In the rows, 128 means zero.
Each path below is one point turned by a fixed rotation once a step. After each direction that follows a path, write how fast that rotation turns it, in degrees a step (0 if it stays still).
Each turn is a multiple of 5 degrees from 10 to 175, or 0.
Each row of a path follows its step; steps can be skipped.

step 1: [134 131 131 127 126 126 138 126 103 120 130 138 118 112 129 128 124 126
 129 128 130 143 136 129 119 129 140 138 128 125 127 140 122 126 133 127
 124 123 130 127 126 134 114 134 127 126 124 140 127 113 128 119 133 149
 131 145 115 140 130 108 119 129 132 132 129 125 134 126 124 126 145]
step 4: [131 122 130 121 114 127 142 135 105 134 138 127 111 118 134 137 145 136
 129 127 120 133 128 123 113 118 140 129 132 134 132 137 121 128 124 128
 135 123 130 130 125 145 125 123 134 126 129 127 117 114 124 127 121 137
 130 128 117 127 140 134 141 126 129 130 113 141 120 131 127 139 135]
step 6: [128 126 126 112 113 116 137 130 116 129 128 124 121 114 133 116 125 136
 121 126 125 131 150 127 123 131 123 142 127 128 134 123 121 129 120 129
 135 147 119 124 117 144 122 131 130 124 143 132 139 123 129 122 131 138
 112 121 126 127 122 124 113 132 126 124 122 124 140 113 124 129 137]
step 12: [138 135 136 125 121 125 141 124 107 123 117 135 122 131 140 116 130 141
 142 124 119 132 138 130 130 120 122 150 122 141 125 132 133 127 131 125
 129 145 137 134 127 129 126 134 127 131 137 119 126 126 130 135 127 125
 125 128 107 126 112 125 126 133 124 143 125 118 123 130 124 132 141]
step 13: [122 125 135 126 119 126 134 136 112 135 135 133 113 127 131 115 135 128
 134 121 125 125 123 114 122 131 132 121 122 124 133 125 133 124 116 135
 131 137 129 132 115 130 128 117 135 115 148 135 131 126 127 137 126 126
 142 123 107 142 130 121 111 119 129 121 130 120 125 135 128 131 149]
step 15: [139 131 132 123 116 140 135 127 125 128 124 127 125 107 139 136 130 138
 141 138 118 128 135 136 118 125 133 142 139 132 146 128 123 113 136 127
 138 125 128 140 117 121 134 118 127 136 144 128 126 134 123 129 126 133
 125 131 122 138 118 119 123 128 120 129 113 119 128 118 133 140 140]
step 16: [126 144 130 127 127 125 130 138 104 126 133 128 125 116 136 134 113 131
 112 141 137 136 132 132 118 134 133 135 134 108 135 133 123 129 124 129
 132 133 130 120 117 136 124 121 140 122 135 146 132 117 127 125 135 129
 127 128 121 141 117 121 119 129 129 122 124 127 118 128 134 128 142]
step 19: [114 142 135 129 118 126 131 134 103 130 135 133 116 119 128 133 135 136
 121 129 126 121 127 131 114 122 124 119 132 123 124 137 118 135 135 118
 130 140 130 130 123 140 115 130 135 125 137 123 134 113 129 140 111 128
 128 129 121 126 131 121 133 120 126 141 134 133 121 136 123 142 143]
step 22: [120 138 140 139 120 123 129 143 114 125 112 130 124 114 135 125 137 136
 138 133 131 129 131 126 135 125 129 146 116 130 131 133 125 121 118 119
 136 132 128 126 105 139 115 131 133 130 149 129 131 115 141 125 129 143
 128 123 124 128 127 123 129 129 130 129 125 120 120 133 133 143 127]
step 27: [131 137 149 128 132 133 139 135 117 110 116 137 127 119 127 123 124 130
 133 114 135 130 143 122 121 124 133 141 123 125 133 120 133 134 125 126
 130 148 130 124 135 131 117 135 125 139 142 126 133 128 123 134 127 129
 136 144 112 137 114 122 133 136 122 120 121 123 129 130 128 131 140]
Speeds:
[127 130 127 124 129 133 130 131 130 131 129 129 127 126 129 128 124 130
 125 128 125 127 127 131 128 126 130 129 131 128 128 129 127 126 129 123
 130 126 126 129 129 129 130 129 128 130 126 131 129 130 124 128 127 128
 126 128 129 129 130 128 129 126 127 128 126 133 130 128 130 128 128]
70
[126 129 131 126 129 126 125 130 132 128 127 132 126 126 128 127 129 126
 132 131 129 128 127 128 129 127 128 132 128 128 127 127 130 125 129 129
 128 127 130 129 128 127 129 125 125 128 129 124 130 129 127 129 126 127
 128 132 128 130 129 130 129 124 125 127 126 123 128 128 129 127 127]
145
[128 128 126 129 126 126 129 130 125 126 130 129 128 126 129 129 130 126
 127 131 128 132 129 130 131 125 126 126 126 124 129 126 127 128 127 127
 129 124 124 127 128 127 126 127 129 126 126 129 127 130 127 131 124 127
 128 130 130 125 128 129 130 129 127 129 127 127 130 123 127 129 131]
25
[129 125 130 128 130 132 129 129 130 126 128 131 130 128 129 127 126 125
 129 127 127 129 128 131 129 129 129 128 123 129 129 129 131 126 127 129
 129 127 130 128 129 129 129 126 127 128 126 130 125 129 126 130 130 124
 128 126 124 127 124 124 128 129 128 127 130 127 128 130 126 130 133]
25
[127 126 126 127 130 128 128 130 129 125 130 126 128 126 127 130 127 130
 132 129 129 126 129 127 126 130 128 130 129 126 129 127 129 124 127 129
 125 129 127 126 124 128 131 125 130 128 128 128 127 131 131 131 128 128
 122 125 127 128 128 131 126 131 130 126 123 131 126 128 125 128 128]
40
[125 127 126 128 130 128 131 131 128 130 128 127 125 131 130 128 128 127
 128 125 127 129 131 127 130 130 127 129 127 130 129 126 130 130 125 125
 126 130 129 133 129 129 128 129 129 128 130 124 125 126 131 132 128 127
 129 128 128 126 129 130 130 123 129 126 124 128 130 127 127 130 130]
45
[128 127 126 125 126 129 131 132 130 127 124 127 129 124 129 130 128 126
 127 130 129 130 126 131 125 129 131 129 129 127 131 129 128 132 127 128
 128 129 125 127 130 126 130 128 129 129 126 123 127 123 130 129 128 128
 128 126 128 127 126 127 124 129 126 129 129 127 127 128 130 124 127]
70

step 1: [124 133 136 124 132 138 125 123 134 141 135 117 124 124 129 134 125 118
 121 137 139 116 118 108 128 117 134 126 122 130 147 143 124 117 122 134
 149 140 117 121 132 137 129 115 126 128 137 132 127 122 134 137 142 129
 129 128 117 120 122 132 128 120 131 123 118 132 130 111 130 127 123]
step 7: [133 128 135 128 126 141 135 134 124 131 142 124 112 119 131 111 132 111
 140 134 138 117 135 125 123 124 135 131 129 126 125 139 122 123 135 124
 129 142 125 135 126 123 130 124 122 127 124 128 115 134 130 128 141 149
 122 127 118 121 131 134 126 111 121 118 106 134 132 135 123 135 137]
step 8: [130 124 126 120 133 145 132 110 124 125 133 135 128 119 126 136 133 122
 141 133 124 127 119 108 120 119 129 126 118 136 121 139 116 122 138 124
 125 127 132 139 133 136 113 114 125 134 140 127 127 135 129 130 129 116
 128 144 130 130 118 119 120 108 126 120 125 121 121 114 123 125 137]
step 13: [142 129 135 116 131 133 120 128 124 126 145 129 116 116 123 131 143 125
 136 133 127 126 117 117 127 135 144 138 117 122 136 130 125 125 132 125
 134 136 119 133 121 140 119 115 117 130 132 133 126 119 131 132 136 114
 113 141 126 123 115 135 133 126 128 124 110 116 130 124 132 141 133]
step 14: [133 108 141 110 136 137 138 135 132 119 125 124 122 116 132 126 125 124
 123 139 144 119 121 118 134 118 120 121 124 133 120 123 117 127 134 122
 132 139 121 123 142 138 128 114 126 125 131 124 136 125 134 128 132 132
 140 122 122 136 120 130 125 112 129 127 120 135 115 121 139 137 140]
step 15: [132 112 128 136 121 138 120 115 122 130 139 135 124 120 125 135 123 121
 144 132 131 113 123 114 131 116 139 123 137 136 119 130 121 128 121 132
 134 155 135 133 121 135 133 129 130 121 129 125 126 143 129 133 134 131
 125 137 104 133 131 128 134 129 127 121 123 127 118 126 132 128 118]
step 16: [114 131 128 113 120 141 126 105 128 121 133 118 118 122 121 121 135 135
 129 137 133 113 126 109 126 122 135 129 134 129 133 129 130 130 133 114
 125 137 133 131 128 130 136 122 123 131 140 129 105 122 142 137 133 127
 115 126 129 126 124 128 112 125 135 127 123 129 130 134 130 128 145]
step 18: [131 132 140 114 134 134 130 119 125 124 132 137 128 122 130 140 134 127
 127 113 125 112 108 124 126 135 142 130 133 126 128 135 122 134 125 131
 127 142 120 135 129 133 123 114 116 141 136 127 128 120 121 130 143 134
 116 123 115 122 130 124 126 122 125 125 109 137 108 116 131 126 119]
step 23: [127 120 131 128 125 146 135 131 129 126 136 122 116 127 136 135 131 117
 131 132 140 134 113 115 110 142 138 127 136 127 125 137 122 138 134 122
 122 139 130 125 136 130 136 125 127 121 129 133 125 138 142 134 149 127
 123 127 113 128 124 127 123 118 126 136 107 132 125 111 130 123 125]
step 26: [132 123 142 124 133 128 126 123 138 140 133 117 123 119 125 141 138 129
 135 136 134 120 128 112 134 134 127 119 127 140 144 137 116 131 127 133
 131 134 124 126 135 146 131 122 129 135 136 130 126 122 124 145 138 128
 127 140 121 129 111 137 123 113 118 123 125 138 120 122 135 117 137]
Speeds:
[125 131 129 131 129 130 126 125 128 130 128 130 127 132 130 128 127 129
 127 128 129 132 128 128 124 128 127 126 127 126 131 125 130 129 129 130
 130 130 128 129 130 128 127 129 126 129 123 127 124 127 129 128 128 129
 125 125 127 124 127 128 126 128 129 130 125 131 128 126 126 132 126]
65
[125 124 130 128 130 128 134 132 127 131 125 126 125 129 129 125 127 127
 129 128 130 127 130 129 130 125 126 126 126 130 127 127 127 126 127 126
 129 127 130 129 128 128 128 130 127 130 126 127 125 126 126 129 127 130
 127 126 130 132 129 131 125 131 126 127 128 129 129 130 129 130 128]
145
[126 125 124 126 126 128 128 129 128 131 128 128 123 129 131 128 125 128
 132 125 128 130 129 127 126 129 128 130 127 128 126 126 128 127 128 130
 126 131 129 124 127 129 129 127 127 125 127 130 131 129 129 127 127 127
 126 132 127 128 128 125 130 131 128 130 125 125 132 127 127 128 128]
175
[130 124 127 129 130 129 125 124 131 129 128 125 129 130 128 129 131 128
 130 129 129 127 131 127 128 128 128 130 127 133 127 126 126 128 130 125
 128 129 124 127 127 126 127 129 130 127 126 127 130 127 124 125 126 129
 126 130 127 126 129 128 127 124 130 128 132 129 128 127 129 131 127]
60
[124 131 129 130 128 128 131 123 124 129 128 126 127 124 130 129 128 129
 134 128 126 130 131 131 128 126 128 127 125 128 128 130 131 128 129 124
 126 126 126 129 128 127 127 130 131 130 129 128 129 127 130 129 126 126
 130 129 128 126 128 127 129 128 131 127 125 127 126 131 129 129 129]
85
[130 127 127 129 128 125 127 127 126 128 125 127 127 126 132 129 127 130
 126 126 128 125 126 128 125 131 130 131 129 129 129 126 128 126 129 127
 126 126 127 129 129 126 128 130 130 131 125 128 127 127 127 128 130 125
 124 124 127 129 128 127 128 129 128 131 127 130 128 131 129 122 127]
55
[127 127 129 130 125 128 129 125 129 126 130 130 128 127 129 129 127 129
 127 129 129 128 131 128 128 128 130 127 125 132 127 129 128 126 126 128
 128 125 129 125 130 128 129 124 126 130 131 128 127 129 126 129 130 129
 127 129 127 131 131 127 123 127 132 128 127 131 131 127 121 126 126]
45

step 0: [119 132 114 113 129 128 128 124 132 145 127 129 143 146 131 121 138 126
 137 136 124 130 115 128 118 126 129 131 124 122 116 133 143 140 118 122
 119 124 117 139 133 131 123 126 129 124 122 136 129 118 124 126 142 118
 127 139 124 138 132 138 127 124 131 140 126 132 128 124 139 118 137]
step 2: [124 133 124 133 132 111 122 131 122 120 138 131 115 136 128 119 129 111
 128 117 129 132 117 126 115 141 140 119 130 131 123 122 131 136 127 124
 124 133 122 122 131 132 135 116 135 129 137 131 120 138 136 137 122 116
 126 148 133 130 134 126 119 126 139 145 131 130 136 124 121 124 139]
step 3: [128 124 126 131 133 119 121 129 126 126 124 130 131 136 127 113 125 123
 125 120 141 138 124 118 129 131 143 131 135 128 119 128 131 142 133 131
 118 145 138 130 127 133 127 130 125 127 140 136 130 115 125 135 134 122
 119 137 128 128 124 124 117 134 124 137 113 110 130 130 148 122 110]
step 6: [113 120 119 125 131 128 134 122 132 145 131 133 124 136 132 131 129 118
 127 131 135 125 119 119 126 119 130 112 104 122 122 138 128 131 124 111
 117 137 126 133 119 120 130 127 138 119 124 135 134 124 132 142 129 119
 127 140 127 126 132 121 133 120 142 121 128 124 130 133 138 130 119]
step 8: [112 119 115 135 128 107 130 129 127 141 139 128 133 130 120 116 130 126
 134 134 114 132 128 127 119 126 132 121 136 137 126 126 126 141 126 132
 119 138 112 130 137 133 113 135 122 143 134 136 134 123 120 132 135 113
 118 142 130 129 134 122 131 128 131 138 120 128 129 129 130 126 129]
step 10: [122 136 138 134 133 116 126 134 138 128 119 129 121 142 134 114 135 127
 135 123 140 130 120 126 115 130 128 125 126 126 143 127 145 124 131 106
 122 143 129 124 138 124 123 122 127 123 134 128 128 128 134 126 127 123
 122 136 123 143 141 134 124 140 140 140 117 132 124 127 126 124 134]
step 15: [129 133 129 125 133 116 135 129 117 116 120 137 125 132 132 118 121 121
 129 123 125 126 122 109 121 128 124 125 120 132 127 113 134 133 138 121
 106 136 113 122 121 146 128 111 130 127 128 123 125 134 126 129 125 125
 125 139 138 129 132 123 135 136 129 142 123 118 124 125 118 128 134]
step 17: [132 126 116 118 126 125 127 134 137 137 123 133 121 133 130 132 121 129
 129 125 131 130 117 120 115 128 119 144 127 117 115 136 146 125 128 116
 124 144 134 119 118 135 118 137 126 134 125 119 121 120 131 128 133 119
 129 127 130 133 118 120 123 120 127 154 125 128 123 121 135 130 118]
step 18: [125 116 123 134 123 116 121 127 129 129 108 129 135 141 123 132 140 114
 133 126 122 132 119 128 113 125 124 123 123 113 133 135 129 126 122 115
 128 127 122 116 136 125 121 119 132 138 128 136 125 135 120 124 117 119
 130 146 131 134 127 132 116 127 133 140 118 134 125 114 134 123 130]
step 26: [127 119 129 126 120 112 126 127 130 133 119 116 131 136 139 131 132 118
 127 124 120 123 128 131 123 120 125 119 116 126 129 125 139 136 115 113
 108 134 114 133 127 122 118 126 121 125 127 138 138 119 128 122 124 116
 119 137 114 130 132 132 143 128 133 126 122 142 124 122 137 123 131]
Speeds:
[127 128 128 129 122 129 127 127 126 133 123 131 128 131 127 127 129 129
 132 129 127 128 128 125 130 130 128 126 129 128 129 128 126 128 125 129
 126 128 129 126 129 128 126 128 126 129 130 130 128 129 126 128 125 130
 125 129 128 125 129 126 127 129 127 123 126 124 126 129 129 128 127]
145
[127 129 129 128 128 124 128 127 130 128 127 128 127 126 124 126 130 127
 127 128 129 127 125 126 131 129 128 127 126 128 129 126 129 129 126 131
 127 124 128 131 132 127 127 126 127 128 131 134 132 127 128 127 130 128
 129 127 126 131 126 126 124 127 127 130 130 129 125 128 126 128 129]
135
[128 128 129 131 131 128 132 127 127 130 127 128 127 130 127 129 127 128
 130 131 131 125 129 128 131 130 128 127 130 126 128 127 130 130 132 127
 127 127 128 124 128 130 130 124 128 129 126 127 130 126 128 128 128 126
 130 128 129 128 126 132 125 126 133 125 127 131 127 132 128 128 129]
80
[129 127 126 130 128 126 131 126 128 125 130 130 128 125 128 127 128 129
 125 130 126 129 125 125 127 130 125 128 128 130 129 129 123 127 129 127
 126 127 129 127 127 130 126 129 126 131 129 130 126 132 127 128 126 128
 131 130 131 125 131 132 127 123 127 128 125 130 129 128 126 128 129]
110
[129 128 129 129 127 128 125 129 126 127 127 129 127 128 128 126 130 127
 128 126 136 130 125 130 130 131 132 128 130 130 128 127 126 130 128 128
 129 127 132 127 130 124 129 129 126 127 127 129 124 129 128 125 129 127
 127 128 130 126 127 132 129 129 128 128 130 127 132 128 129 124 130]
40
